Each row has a name. Each question is about the rows just above it.

lupiz: [120 145 123 118 130 132  97 156  86 129 119]
lemi: [128 171 172 203 135  80  90  78 136 146 103]
buf: [ 80 171 128 135  78 203  90 172  87 114  68]
Vugub: [ 80 184 150 106 164 121 105 180  84 175 119]
vopo: [132 172 175 130 121 117 100 139  94 128 116]
Baf: [121 129 194  84 114  93 118 109 148 154 145]
detev: [120 145 123 118 130 132  97 126  87 120  92]
zet: [132 172 175 130 121 117 100 165 139 164 119]
What is the next entry after [ 80 171 128 135  78 203  90 172]? -> [87]
What is the next entry after [165 139 164]? -> [119]

voni: [199  81 132 108 148 175 132 122  97 132  94 111 151]
Gapa: [ 93  83 176 122 132 175 148  97 108 132 112 177 163]
Mev: [123 156  93  58 174 168 169  65  61  59 169 169  84]
gel: [ 58 191 156  72 139 191  91  63 155  77  77  65 173]
gotet: [ 77 100 201  98 108 160 174  64 191 143  81 135 112]
Rup: [110  53 105 187  81  97 115  64  70  97  56  54 201]
Pigot: [167 176  53 113 105 168  84 174  61  71 132  61 163]
pevop: [141  58 191 156  69 119 121 111 138  90 173 190 102]
What is the next entry after [ 58 191 156  69]? -> [119]
What is the next entry after [122 132 175 148  97 108 132]? -> [112]
The next entry after [105 168  84 174  61  71]: -> [132]
The next entry after [ 58 191 156  69 119 121]: -> [111]

divub: [132 152 121 124 168 148]
sus: [138 178 197 168 124  91]
Laso: [132 152 155 159 156 146]
The next entry after [152 155]: -> [159]
The row with [132 152 155 159 156 146] is -> Laso
The next entry after [152 155 159]: -> [156]
Give the next entry after [168 124]. -> [91]
The next entry after [178 197 168]: -> [124]

labot: [191  80  74  95 156 181 125 116 109  75  97 148 161  83]
zazav: [ 62 130 164 129 193 191  95  77 141  97 172 183 150 139]
kudig: [118  92 150 181 132 142  87 129 180 163  82 153  89 106]
mefam: [161  84 156  70 101  82  88 165 163 158 184 167 125 169]
What is the next entry after [ 74  95 156 181 125 116]? -> [109]
Give the next entry after [ 82  88 165 163]. -> [158]

sif: [140 127 107 157 152 110 141 106 102 136 190 175]
muf: [ 92 159 125 117 101 152 149 123 103 109 143 155]
vapuz: [ 95 107 161  91 135 140 117 126 137 106 111 103]
misaf: [ 87 126 154 125 118 158 101 133 115 152 140 182]
sig: [124 123  95 179 125 101 136 145 145 124 115 155]
risur: [180 128 130 102 108 147 149 127  79 120 107 115]
Muk: [140 127 107 157 152 110 129 118 150 116  93  77]
nagi: [118 126 145  93  92 159 125 117 101 151 149 184]
Nat: [128 109 122 148  84 127  99 139 174 116 143 150]
suke: [160 131  83 152 122 100 155 118 135 134 151 155]
The next entry after [154 125 118]: -> [158]
Give the next entry after [ 92 159 125 117 101 151 149]. -> [184]
Whose row is [140 127 107 157 152 110 141 106 102 136 190 175]? -> sif

bol: [ 78 111 152  66]
ler: [120 124 161 119]
Lakuv: [121 161 152 154]
Give the next entry after [124 161]. -> [119]
Give the next entry after [161 152]. -> [154]

Zapuf: [154 121 167 137 141 121  89 103 125 114  68 131 161 148 205  71 149 161
  95  67 112 169 161 135 149 163 129 107  90 145 135 108]
bapak: [136 203 126 143 141 129 165 157 130 119 154 124 121 137 128  78 153 159
 156 140 169 152 156 138 133 143 148 164 137 153 119 124]
Pup: [144 131 161 120 138 142  93 108 106 123  62 145 166 138 184  78 162 156
  97  67 122 173 163 122 147 154 122 120  84 139 137  95]
gemi: [167 131 167 117 145 125  91 107 111 110  77 150 160 139 199  88 153 145
  85  64 132 176 158 127 134 168 126 105  77 123 138  95]
nuteb: [126 185 117 144 126 120 149 153 122 111 161 122 136 148 112  77 144 150
 136 145 158 154 169 146 141 153 142 185 152 154 123 114]
gono: [166 137 165 120 158 132  88 108 108 111  76 151 152 131 201  91 147 143
  95  71 128 172 157 125 144 175 128 105  75 123 138  94]
Ranuf: [149 133 121 167 146 135 115 144 127 119 148 115 124 140 128  81 157 150
 154 142 172 158 153 143 140 153 142 170 136 156 120 125]
Memot: [159 130 165 115 148 127  93 110 107 111  77 147 155 133 196  84 149 149
  92  60 129 178 157 126 137 167 127 104  86 117 135  95]
sibam: [168 140 166 116 139 128  89 110 105 107  76 148 157 129 203  89 150 143
  91  68 137 177 151 126 130 170 132 108  81 121 137  96]
Poz: [137 182 117 148 136 125 156 149 126 105 163 126 140 149 118  74 147 145
 128 142 156 156 170 146 135 156 137 181 147 151 123 111]
voz: [138 194 124 149 133 121 167 144 135 115 144 127 119 149 122  74 125 146
 133 149 168 156 157 119 152 138 137 181 142 152 115 144]
pugad: [136 196 128 141 137 123 167 151 127 119 142 119 125 145 130  82 159 148
 159 138 173 151 157 135 135 147 143 173 134 153 118 130]
The next entry after [149 118  74 147 145 128 142 156 156 170]: -> [146]
Give the next entry after [ 85  64 132 176 158 127 134 168 126]. -> [105]
Give the next entry after [149 133 121 167 144 135 115 144 127 119]. -> [149]

Nor: [111  85 108 133 127]
Bofe: [164 108  73 166 131]
fafis: [164  95 152 166 125]
fiz: [170 122  57 156 130]
sezib: [159  99 146 161 127]
Meb: [ 79 179 141  82 146]
bolav: [ 79 179 141  82 135]
vus: [175 108  85 175 136]
kozi: [ 57 153 118  91 121]
Lile: [175 104 107 175 144]
Give the next entry after [153 118  91]. -> [121]
What is the next entry after [ 57 156]? -> [130]
The next entry after [108  85]: -> [175]
The next entry after [111  85]: -> [108]
The next entry after [ 99 146]: -> [161]

beliv: [130 103 139 206 133 151 134 169 159 104]
nula: [127 138 122  87 123 109 125  74 115 148]
lezav: [124 138 130 104 127 124 113 138  90 154]
dalep: [129 109 126 140 133 160 129  68 159 104]
zaden: [130 104 138 201 134 155 134 174 158 102]
lomok: [131 137 137 143 136 170 115 135 119 114]
depi: [129 104 126 140 133 160 129  68 138 116]
vaped: [139 164 126 107 133 134 123 182 130 116]
vis: [130 103 138 203 134 125 109 171 159 103]
latos: [132 109 126 140 135 175 130  76 146 104]
What is the next entry after [109 126 140 133 160]? -> [129]
Which row holds [132 109 126 140 135 175 130  76 146 104]? -> latos
The next entry after [109 125]: -> [74]
What is the next entry after [201 134 155]? -> [134]
The next entry after [143 136]: -> [170]
Give the next entry after [139 206 133 151 134 169 159]. -> [104]

tono: [ 81 160 148 134 154 168 111 144 112 181 129 185 129 129 145 172 146]
sumal: [ 79 149  56 166 132 116 123 125 155 104 140 210  79 100 134 170 143]
zavim: [ 94 113 107 167 157 133 111  60 181 147 122 182  87 142 121 167 118]
mes: [155 168 111 144 112 181  74  65 169 155 142 207  80 102  65 106 140]
Give the next entry after [155 104 140 210  79 100]. -> [134]
The next entry after [154 168 111 144 112 181]: -> [129]
Whose row is [155 168 111 144 112 181  74  65 169 155 142 207  80 102  65 106 140]? -> mes
The next entry after [112 181 129 185]: -> [129]

Nopu: [162 123 104 148 116  97 137 138 134 136 170 119 147 133 160 130 106 175
  72  63 169 189 109 152 168 138 168 163  93 100  78 147 161 110 127 186
 145 112 110  84 175 180]
peko: [118 157 159 148 163 163 161  76 139 182 170 167 157 192 124 125 107 118
 119  88 169 168 100 152 151 178 130 153  61  88  74 142 153  94 112 156
  83 113  96  82 151 156]
tun: [133 157 104 148 116  97 137 138 134 136 170 119 147 133 160 130 106 175
  72  63 169 189 109 152 168 138 168 163  93 148 124 161 162 122 119 124
 145 110 175 112  84 180]
non: [118 157 159 148 163 163 161  76 139 182 170 167 157 192 124 125 107 118
 119  88 169 168 100 152 151 178 130 163 109 152 147 145  84 124 161 186
 119 132 152 156  93 138]
The next entry after [145 112 110  84 175]: -> [180]
The next entry after [162 122]: -> [119]
[118 157 159 148 163 163 161  76 139 182 170 167 157 192 124 125 107 118
 119  88 169 168 100 152 151 178 130 153  61  88  74 142 153  94 112 156
  83 113  96  82 151 156] is in which row? -> peko

serer: [156  57  53 159 203]
gedu: [ 93 116  88 202 187]
rer: [117  77 187 169  54]
lefe: [195  57  53 159 203]
fanam: [195  57  53 159  58]
Libe: [59 73 53 53 60]
sarak: [ 93 116  88 202 152]
dato: [198 203  53 202 140]
Give the next entry after [198 203]. -> [53]
The row with [195  57  53 159 203] is -> lefe

